Here are some points, each followed by its number:
[-36  46  -8 -35  -3   9 -22  63 -35  22  11] 0
[-35  46  -9 -26 -10  30  14  58 -36   1  11] 1
[-26  50 -11 -10 -14  22  23  64 -27 -13   4] 2
[-16  57 -17  -3  -8  21  27  50 -19 -15  18] 3
[-20  67 -13   2  -5  19  29  55 -15 -18  18] 4
[-13  32 -13 -20 -12   3  26  51 -44   5  21] 5
[  3   7   1  -8  -5 -21   6  39 -55  34  23] 6
[ 19   3   4  19  -3 -28   3  45 -57  42  15] 7
[ 24  16   3  27  -4 -24  -5  52 -58  42  11] 8
[ 20  44 -10 -25   8 -10  17  29 -49  38  25] 9
[  8  49  -5 -30   3   1  15  34 -38  30  32] 10
Which three points above are nearest to each new point? Their numbers follow each, smallest number first.
[-21  46  -7 -26   4  31  28  53 -42  31  61] -> 1 5 10
[  8  65  -1 -25  15  20  -9  40 -34  31  38] -> 0 9 10
[-12  60  -6 -22  12  11 -31  60 -58  41  23] -> 0 9 10
[ -4  58  -4 -21   3   9  21  43 -35   7  26] -> 3 5 10
[-11  64  -2 -16   3  22   5  52 -22  16  20] -> 1 3 10
[-64  38 -28   1   7  -6  -4  76 -47 -26   7] -> 0 1 2
[-48  26 -19 -14 -30  21  26  52 -37 -34  14] -> 1 2 3
[-41  25 -28 -13 -19   6  19  64 -46   1  13] -> 1 2 5
[-64  38 -28 -15 -18   0 -14  66 -62  36   9] -> 0 1 5
[  3  66  -1 -26  10  14 -31  42 -42  38  42] -> 0 9 10
[-66  55 -22  -6  13  10   8  87 -55  -6  14] -> 0 1 2
[  4  -2  -5  -5 -27  -9  20  69 -64  -2  20] -> 5 6 7
[  4  57  -7 -30  15  20   9  42 -27  28  13] -> 5 9 10
[-41  47 -10   1   7 -21  -4  53 -40   7   2] -> 0 2 5
[ 32  11  21  30 -18  -6  -3  60 -73  25  27] -> 6 7 8
[-49  -2 -59 -16   7 -30  25  54 -71  20   7] -> 0 5 6
[  0  10   3 -10 -31   8  24  66 -60   8  27] -> 1 5 6
[-43  -4 -61 -12  11 -26  28  53 -69  23  17] -> 5 6 7
[-51  43 -11  -4  11   5  -2  43 -22  -5  15] -> 1 2 3
[-58  26 -48  -3 -13  -2  -2  70 -43 -30   8] -> 1 2 5
[-52  45 -14  -6   8   8   2  42 -31   7  21] -> 0 1 2
[-11  51 -10 -28 -14  23  54  32 -66  27  38] -> 5 9 10
